Each named move below is a turn or a mirror, shown by a few rows before and after it. Which moves, in which order, take the first row of each later pair to the second? The first pair is answered.
Y (before |-> after):
[-12  13  13 -14   3  -1  14 -14] |-> [ -6  -3  -8  13   3  -7  -3 -28]
[ 15  -3   3   3 -26  -2  -8   4] |-> [ 14   1   9  -4 -29  -1   0   9]
[ 12  15 -23   3  -8  -9  -1  10] |-> [  6  21 -17  -5  -7  -6   6  18]
[  2  -3  -3   4   4  -2  -3 -13] |-> [  0   4   4 -10   3  -1   6  -4]
W (before |-> after):
[ 15  -8  -8   1 -23   6  -9   3] |-> [ 12  -5  -4  -7 -24   6  -7   4]
[ -2 -18  22 -11  30  -1  -3 -14] |-> [ -6 -19  24 -13  29  -1  -1 -15]
[  0 -11  -9  16   9  -6 -12 -16] |-> [-12   1   9  -8 -14  -6  11 -17]
A (before |-> after):
[  6 -16  11 -18 -27   8  -9 -26] |-> [ 15   0   3 -21 -34  22  -4   9]
[-24  15   3  -6 -15   2   4  -6] |-> [-25  17   4  -7 -11   5   5   4]
[ -6  32 -21  16 -42  -8  17  -9] |-> [-11  34   6 -12  12   9  28  38]
H (before |-> after):
[-24  12  17  -2  -5   3  19 -18] |-> [  8   5 -22  27   4  10 -11   9]
[-10   1   2   9   8  -6   6 -18] |-> [  6 -10  -6  11  16   5 -12  -1]
[  8 -19   8 -16   1   6  -8   0] |-> [ -4  -1   0   0 -11 -10   7 -21]
[ -8  18 -13  14   7  -4   1   3] |-> [ 1  2  3 -7 15  8 -6 17]

Each pair is 2 to 4 moves apart.
[  0  17  -5  -3 -48   1  12  -6] |-> [ 18 -11   7 -20 -31  17  -6  21]	H, H, H, H
[ 13 -16 -14  13 -23   0 -13 -10] |-> [-3 23 -2  1  7  1 15 30]	Y, A, H, A
[ -3  21 -19  37   8 -16   1  -5] |-> [  3 -21  -3  23  20 -11 -19 -21]	A, H, A, H
[  0  18 -20  35  -1   0 -18   0] |-> [ -3  20 -19  31 -13   2 -13 -11]	Y, A, Y, A
[  1  13  18 -22   1   9   7  21] |-> [-19   6  23 -15   1  -8  12 -16]	H, H, H, A
[  0 -15  -7  31  44  -3  -7  -8] |-> [ 14 -25  26 -30   3  24  -5  14]	H, A, H, Y
[ 21  -3 -13 -14   9   7  -5  35] |-> [ 19 -31 -10  -8 -21  -2 -21 -14]	W, A, A, H
[ 20 -15 -11   0 -58   9 -23 -18] |-> [ 18 -26  13 -24  28  26 -23  38]	A, Y, A, Y
[  6  -5  11 -34 -19  17  -7   9] |-> [  8  23 -25  10   3   8  -4  26]	A, H, A, W
[-19  24  23  -4 -28   3  22  -1] |-> [-14  -7   2  29 -15 -11  -5 -35]	A, A, Y
[-23  25  25 -16  -5 -14  38 -13] |-> [  5  29  16 -27 -26   8  28  26]	H, W, H, H
